(in the rows, 100 means zero)
One turn moves each row of this set onto another row. After a few examples, where does it send each row asked below?
Teris: 114  87  75  108  99  127  97  96  102  114  114  88  105  73  96  100  82  93  96  100  100  92  110  84  105  100  90  74  112  106  63  101  131  111  93  85  101  85
zop: 119  114  94  117  113  117  92  104  102  114  87  95  112  92  102  104  105  108  89  99  111  100  106  73  95  106  97  108  83  119  91  97  110  96  124  83  108  94
vifi: 113  103  95  92  79  96  86  92  101  112  123  99  109  90  92  87  66  93  100  102  103  96  108  76  121  82  99  85  87  101  92  108  103  87  94  100  122  89
rodap: 120  117  98  89  101  136  95  118  116  103  108  104  115  97  89  95  110  109  113  84  103  111  125  70  96  96  100  101  103  103  106  78  106  86  99  93  104  99
nada: 110  82  75  77  104  108  102  89  125  119  103  94  99  103  96  76  89  91  83  106  116  106  109  63  84  95  81  85  84  116  99  97  108  108  115  89  78  101
Tedep: 106  100  85  91  76  105  90  94  106  118  130  99  104  82  83  88  77  94  97  117  93  101  120  71  123  92  100  86  88  99  88  108  105  92  90  100  118  92
bivum: 108  116  99  118  105  122  95  110  102  118  83  91  112  100  94  101  101  105  90  103  110  102  112  72  93  105  94  110  81  117  79  98  112  93  126  94  98  101
gonu: 91  99  97  87  95  110  116  123  87  110  97  81  84  96  89  87  74  117  113  90  108  95  117  79  95  83  100  89  58  111  74  95  115  113  110  106  114  96
lakoz: 115  84  73  117  96  122  91  98  102  109  123  79  106  73  97  93  86  94  103  100  99  95  108  76  107  100  92  78  103  112  75  104  139  106  96  88  97  85
mizes: 115  80  77  82  95  102  94  99  127  117  111  97  93  105  92  80  82  91  92  111  116  109  105  59  94  95  83  88  79  111  106  101  107  104  116  90  75  107
dako: 119  106  90  84  91  138  87  114  120  102  109  107  113  92  86  96  96  106  108  95  103  105  129  70  89  95  109  99  100  101  108  66  110  86  97  91  108  88
Tudi: 116  95  84  73  109  132  109  111  119  124  98  90  72  86  111  91  85  90  111  105  123  112  101  92  87  91  86  86  93  97  87  97  102  105  89  92  79  92
vuk: 89  106  99  95  107  110  122  117  86  113  97  75  81  103  91  92  75  108  113  90  109  100  115  78  105  78  87  87  67  112  78  107  114  111  104  107  103  102
lorin: 122  104  93  74  108  136  105  116  109  118  94  88  66  85  103  91  90  83  99  111  109  107  106  94  81  96  92  84  96  92  91  96  106  103  96  92  81  97
vimop: 123  84  100  88  105  106  104  118  108  104  115  107  87  84  79  88  78  121  102  68  103  81  107  73  89  98  90  90  86  110  102  80  134  109  109  104  104  84
Libe: 121  87  104  90  99  109  108  116  108  109  119  95  85  88  79  81  79  113  92  72  100  83  102  78  85  103  85  96  80  112  94  82  137  109  119  111  103  88
Teru: 117  102  81  73  109  138  115  118  103  121  98  94  69  84  106  103  89  86  103  103  109  106  107  90  84  96  93  90  101  100  91  92  109  103  89  87  79  101
bok: 112  108  92  88  94  139  88  110  118  101  99  103  119  92  94  89  98  109  106  91  96  110  131  78  93  87  97  95  101  101  108  65  113  86  99  86  108  93
gegi: 108  102  93  92  75  99  88  93  112  109  122  94  109  97  83  88  69  98  100  111  110  102  111  71  124  86  97  81  81  98  91  102  103  94  98  104  124  87
bif: 94  100  101  93  109  112  115  120  84  116  106  78  83  106  95  86  72  103  120  92  102  101  120  75  99  80  99  78  62  118  83  100  118  112  109  108  100  100

bivum goes to -> mizes
zop goes to -> nada
Now find these:
Teru goes to -> vuk
Tedep goes to -> rodap
vifi goes to -> bok

One turn moves each row of this set onto another row. After a few examples, where does it send each row asked below?
punod: 99  103  106  68  71  99  84  112  103  103  113  95  100  101
Bida: 87  79  93  86  76  114  106  117  101  105  112  106  109  95
peki: 92  88  84  85  74  85  102  112  95  95  123  111  98  89
Botu: 107  98  98  97  81  94  100  90  105  132  110  100  90  115
mavev: 106  98  103  91  81  97  99  131  102  82  101  97  114  87
zaneg: 102  113  95  105  102  106  92  95  79  96  113  97  79  107
Biz: 111  96  106  102  94  97  95  99  125  119  106  86  110  97
Neda: 109  87  91  102  103  108  110  95  83  92  98  103  110  115
dife: 111  110  102  99  100  114  79  126  94  98  90  101  96  100
vovid: 107  113  91  96  97  93  109  102  71  99  119  104  85  109
Taru: 105  99  79  91  102  95  97  76  94  98  104  98  105  93
Sozep: 96  100  88  87  94  99  93  129  108  90  99  97  102  77
gidep: 108  96  93  115  80  110  98  110  96  92  106  107  124  87
fuz: 103  93  99  115  103  104  108  121  116  116  108  92  104  114
Rof: 95  113  89  93  81  97  96  131  108  87  112  93  110  87
Gik: 102  98  83  91  105  112  120  107  84  106  103  102  108  118
nulo: 112  104  94  83  92  94  100  78  85  106  111  99  100  87
Famap: 105  89  91  99  86  97  109  96  105  131  105  104  96  120
tok: 106  96  94  101  86  90  106  102  98  126  109  105  84  124
Vekub: 97  102  105  98  84  108  94  132  100  89  107  97  98  80
Kip: 113  102  103  110  92  76  93  99  112  109  119  94  91  90
Kiz: 109  91  93  99  84  84  106  91  99  125  110  108  87  113
veti: 111  94  96  112  106  77  104  120  104  104  111  101  88  109
Dak: 99  113  94  87  92  124  104  90  96  118  110  89  110  104
Bubug: 115  125  90  92  88  94  77  116  102  93  101  97  110  101
Bufo: 98  101  72  113  94  100  95  114  97  95  107  112  105  80
Tade: 91  100  94  76  88  101  92  132  95  101  109  103  86  113
Bovo: 101  119  92  99  90  117  97  91  96  102  112  85  110  118

Biz goes to -> fuz
Bovo goes to -> Neda
Famap goes to -> tok
Now find these:
mavev goes to -> Vekub
Tade goes to -> peki
nulo goes to -> Dak
Bufo goes to -> Bubug

